M: rows in a few groups, each row roughly a mix of its group's directions
M (89 x 11)
[[ 25  -3 -18 -19  17   9  20   3   4  27  26]
 [  0 -23  33 -17 -13 -25  -7  -5  17  20   4]
 [  6  -9 -12  12  10  18  13  34  28 -11  20]
 [-18  -4 -17   1  -1  25  35  28   9   4 -14]
 [-31  21   3 -29   3  -9 -11  29   4  16   0]
 [ 30  -3  12  19 -14  25  24 -27   2   1  -1]
 [-32  19 -12  26  19   2 -10   3  -6  17  23]
 [ 10   6   4   3 -38 -14 -11 -15  32  -8  17]
 [ 21 -19  25  11  25   2   7  -9  14 -18 -25]
 [  0 -40  14 -10 -12  12  24 -14  -2  -8 -22]
 [ -1   3  18   3  26  20   8 -18 -37   8 -17]
 [ 31   5 -13  -8  15 -14 -25 -26 -10  -2  23]
 [ 17   7  43  13  -9  16   4 -28  -3  -3  -5]
 [-14   8  -7   7 -32  19   3 -14   9 -39  -5]
 [ 14   1   8 -11  15 -24 -11  41  16   7  16]
 [ 31 -11  19 -17  10   2 -11  27  15  18  16]
 [ -8   9   5  15  35 -18   7 -16 -11  10 -32]
 [-30 -23 -20   5   5 -25  20   7 -12 -20   7]
 [  4 -45  -6   1 -13  -4  15 -13 -13 -21  16]
 [-30   2  11  23  23  20 -11 -24 -11  17   4]
 [ 28  -5   2  23 -25 -11  -6 -24  -4  18  23]
 [-21  -8  -6 -29  -7  -9  -3  36   3   7  24]
 [ 11  -2  10   3   5  17   4 -29   1 -35 -29]
 [-41  17 -20  22   6   5   9   2  -9   7  21]
 [-41  20 -28   6  17  14   0   7   2  -7   8]
 [  7 -21 -13  22 -38 -21   0  -5   7  17  10]
 [-14 -26  20 -26  18 -16   3  -9 -19  17 -15]
 [-40 -12   3  22   5  17  -9 -24  13   9  10]
 [ 15  11 -10 -33  16  13  -7  10   5 -26 -26]
 [ 40 -35  23   1   9   4   2 -11   2  -3   0]
 [  3 -30  -5 -19   1 -13   2   0 -26  29  23]
 [  3   5 -51 -11  22   2   0  12  -5  -5   9]
 [ -9 -30  -5  10 -34 -16  10   4  26   4  16]
 [-16 -43   9  18  17   1  -4   3   0  27   2]
 [ -5 -17  14 -27 -33  31  -4 -13   0  -9   3]
 [ 26  28   6 -22   7  10   6  -6 -24 -17 -21]
 [ 29  -7   5   3 -27 -33  -5  15  13  11  17]
 [ -4 -15 -17 -15  14  11  13  -3  12 -31 -34]
 [ 23   2 -32 -13  19 -16 -22 -13  -8  -3  21]
 [-32   6 -11  22 -20 -20 -18  26  -8   0  -2]
 [  1 -38   2  10 -12 -17  27  19 -13  18   4]
 [-31   9  11  11 -16 -12  -6  33  -4  24  11]
 [ 30   9 -13  29 -22  -6  -7 -25 -10 -11  10]
 [ 17   5  24  -5 -18  20 -11 -36  -4  -2 -20]
 [ 38  14   4 -30   5   0  -8   5  -2 -19 -22]
 [  2   3  32 -26  17 -20 -15  22  14   3 -15]
 [ 12   0  34 -29  12 -21 -19  13   3  15 -10]
 [ 17  14 -33   9   7  19  17   8 -10  19  26]
 [ -2   8 -23   3  -1  26   6  30  15  17  29]
 [-13   7 -41 -11  21  12  12  26  -1  -8  -4]
 [-30 -15   8  13  28  26   0 -18 -13  12  -9]
 [ -5  10 -12  23 -19   2   9  22  -7  32  27]
 [ -2 -43  12   9 -19  -7  -6  -9  28  10   5]
 [  0  27   4  11 -29  -2 -12 -20   4 -32 -16]
 [ 15  17  18 -22 -32   9 -26 -15  -7  13   1]
 [ 12  14  30  -6  11   8 -12 -25  -2  14 -33]
 [ 10   9 -30  -6  26  13  -3 -12  -8 -34 -15]
 [ 38  28  13 -16   7  -3  -4  -1 -24  -6 -15]
 [ 25  -8 -27  -1   4  25  35  -4   7  11   8]
 [  6  17 -20  -5 -12   1 -10  28   2  25  34]
 [-21   5 -14 -20 -13 -18  -8  -1 -30  29  15]
 [ 18 -41  16  -7  -8  -4  24   3 -14   6 -19]
 [ 21  18   8  -8  31   1 -40   2   5   6  -6]
 [ 13 -23  20   3 -23 -29 -19 -26   9   0  -2]
 [ 29 -38  14 -16   2  -8 -11   8  15   3 -18]
 [ -3   4  -9  28  -9 -15   7 -11   6 -45 -10]
 [ -3  10  27 -17 -11  -1 -15 -33 -13   3 -29]
 [ -5 -23  16 -33   3 -32 -14   3  16  13   3]
 [ 16  13  -2   1 -15 -42 -21  -5 -21   8  11]
 [-27  -9   6  21 -26  10  22  19  10  -1 -23]
 [ 27  38  12  -8   6   3   1 -10 -30  -5  -8]
 [  7   3  21 -10  16  32  23 -13   5 -18 -23]
 [ -6   3  11  -8  31  30  -7 -20 -16  -5 -26]
 [-13  21 -29  12 -21  34   6  -2   2   8  16]
 [-21   8  11  18  30  19 -24 -21  -5  16   3]
 [-20  12  34  20 -23  -2  -2  17  -4  22   9]
 [ 22   8  -9   0   2 -30 -19  32  10  12  17]
 [-28   8   5 -22  27   6   4  22   5  28  -9]
 [ 45 -26   3  10   0  -6  -2 -11 -10   9  19]
 [ -3 -25 -34  -8  -8   0  28  19  17  15  -2]
 [-22 -19  12  -9   7 -17   8 -28 -21  -9 -27]
 [ 34  -4  26 -18  11   7   7 -26   5  14  15]
 [  4  47  -3 -10  -4  13  -8 -19  -1 -23  -2]
 [ 19   5  -1  21 -27   3  -5 -21   6 -38  -3]
 [ 33  -9  29  -3  -8   1   5 -29   6  18  16]
 [-23  -4 -13  12 -23  -7 -10  -3  37  -3  24]
 [ 15 -35  -5 -11  -4 -18 -12  24  30   3  -2]
 [-14  26 -16  15  23 -24   1  31  10   1   1]
 [  0  12 -18  25 -19 -11  -7  13 -12  26  31]]
one row of each group, then the others: which group is each in?
[ -5 -30 -15  16  26   9  27  18  11 -10  10]  Y
[  6  24 -33  10  21  21  -1  -1 -18 -22   0]  Q
[  5  39 -17 -13  -6   2  22  10 -22 -20  -4]  K

[ -6  18  -5 -14 -41  27 -12   6  11  -8  15]  Y
[-12   5 -29  -8   6 -18  -9  29  -5  23  25]  Q
[ 23 -34  27   7 -23 -15   9  -9  -1  15   0]  K
[ 24 -17 -13  12 -18 -21 -18 -33   0 -11   0]  Q
[ 10   1   1  28 -24  28  34  -2   2  12   0]  Q
[ 28   1  20 -13  18   9   5  -7 -32   1 -26]  K
[ 25  24  19 -11 -20   5 -10 -30   6 -18  -7]  K
[ 12 -35  -4 -20 -21  -6  10  10  25 -15 -14]  K
[ 18  32  -1   6  -7  34 -11   8  20  17   6]  Y
